(in the rows, 128 means zero)
One turn moves every row onto another: examples first, then more rows asked:
Q380: [124 136  83 130 167 130 157 124 107 147 128 123 104  95 123 132]
Q976: [140 170 107 120 146 130 102 148 143 136 169 136 113 175 136 111]
Q30: [180 118 166  90 122 110 158  96 132 109 141 157 138 153 123 122]
Q706: [177 121 151 121 106 106 150 100 130 111 126 177 131 164 133  80]
Q2: [110 151 137 154 147 161 126 110 137  89 136 103 140 112 122 145]
Q262: [136 127 191 145 101 115 124 123 128  94 122 144 127 169 128 105]
Q105: [149 105 155 116 113  97 109 113 132  73 145 129  94 153 143 116]
Q204: [161 124 170 112  93 103 150 103 101 127 115 161 130 168 118 120]
Q26: [172  91 148 139 123 120 162 131  97 103 142 166  95 133 124 117]
Q388: [105 154  99 146 101 149 140 119 133 143 123 145 119  81 144 140]
Q702: [109 126 133 173 144 152 103 137 114 114 100 107 139 135 124 128]
Q447: [121 155 109 112 128 125 137 117 180 162 126 156 154 121 149 104]
Q44: [118 129  81 121 164 123 157 122 117 142 142 133 101  94 122 138]
Q760: [117 156 111  79 153 114 135 118 144 143  94 143 148 124  97 130]
Q387: [110 179 107  96 118 117 104 129 142 100 153 123 127 165 131 140]
Q934: [155 112 152 150 101 130 125 140 111  94 171 160 114 168 142 126]
Q788: [164 115 151 134 145 114 129  96 119  70 133 139 134 171 118  90]
Q177: [165 124 178 140 124 134 134  90 113 111 162 130 137 167 125 134]
Q538: [118 142 125 176 169 143 126 119 136 109 134 104 117 126 138  94]
Q995: [126 168  81 122 123 130 141 112 105 173 115 151 152 145 124 125]
Q907: [121 158  87 131 134 126 146 111 110 177 114 160 154 146 117 114]
Q787: [172  95 157 124 100 124 128 106 114  92 114 162  94 115 115 123]
Q979: [169 128 150 130 121 128 110 103  94  83 151 149  92 156  98 128]
Q605: [125 167 101  74 156 115 141 126 142 138 102 137 140 125 104 128]
Q269: [138 159  92 115 124 132  68 128 119 123 127 136 128 176 117 124]
Q798: [121 113  88 126 144 134 115 155 146 130  98 161 112  90 123 113]
Q668: [123 118  94 122 143 139 118 154 146 124  87 145 120  86 127 118]
Q277: [130 160 104 108 124 129 126 131 175 164 118 154 145 124 154 100]
Q838: [154  96 150 130  92 108 159 101 116  92 145 150  98 120 149 126]
Q783: [101 145  96 141  95 141 130 116 128 146 123 153 113  85 133 148]

Q204 turns into Q26
Q760 turns into Q798
Q388 turns into Q995
Now these:
Q269 turns into Q538
Q788 turns into Q105

One turn moves every row onto another: examples first, then more rows asked:
Q229: [138 109 150 114 102 118 118 143 164 137 164 157 174 109]
Q889: [138 137 106 100 136  92 132 106 124 109 122 171 105 153]
Q461: [153 144 118 118 150 147 153 122 111 151 128  81 135 125]
Q59: [163 114 188 140 117 123 105 158 141 132 104 110 155 128]
Q815: [144 104 115 143  87 152 120 114 109 148 105 148 119 136]
Q469: [118 134 139  83 114 108 162  70 136 115 116 149 125 152]
Q998: [137 159 170 123 136 107 138 164 114 135 102 117 115 177]
Q245: [189 143 146 118 105 102 103 150 147 115  92 123 137 165]
Q409: [160 132 132 111 115 126 142 188 143 128 170 132 134 161]
Q514: [181 114 105 116 147 124 149 114 128  99 148 139 130 165]
Q459: [136 105 138 120 127 163 160 163 141 146 157 115 169 132]
Q251: [ 90 125 140 104 118 134 125  77 141 123  95 149 132 158]
Q743: [ 77 142 151 108 110 141 131 100 133 132 117 109 152 108]
Q862: [137 149 134  72 152 119 143 123 171  91 130  92 146 140]
Q342: [196 105 154 121 146 125 124 132 145 130 129 139 168 118]
Q609: [136  95 128 101  99 107 111  89 128 125 143  90 152 161]
Q72: [121 131 131 107  91 159 115 139 146 131  84  87 150 112]
Q205: [143 159 120 115 141 164 154 147 150 116  91 149 111 117]
Q825: [147 102 118 104  86 136 112 130 166  78 103 146 144 152]
Q687: [160 101 174 118  96 132 139 163 156 108 152 135 164 130]
Q513: [120 157 110  84 130 110 155  85 145 147 125 143 121 123]
Q142: [111 131 135 109 136 131 128 169 144 130 170 142 144 182]
Q392: [164 135 185 127 101  95 127 137 133 143  96 133 144 104]
Q666: [ 93 149 112 103 133 135 118  91 150 156 104 143 129 130]
Q975: [163 144 146 132 135 116 108 184 128 152 121 105 125 160]
Q938: [121 136 127 129 162 108 138  87 109 151 124 127 128 117]
Q997: [ 93 141 131  79  86 124 127 120 148  89 114 155 130 144]
Q671: [130 142 129 118  85 139 138 181 142 132 118  96 138 179]

Q609 turns into Q815
Q459 turns into Q342
Now these:
Q72 turns into Q461
Q251 turns into Q666
Q142 turns into Q229
Q975 turns into Q409
Q889 turns into Q997

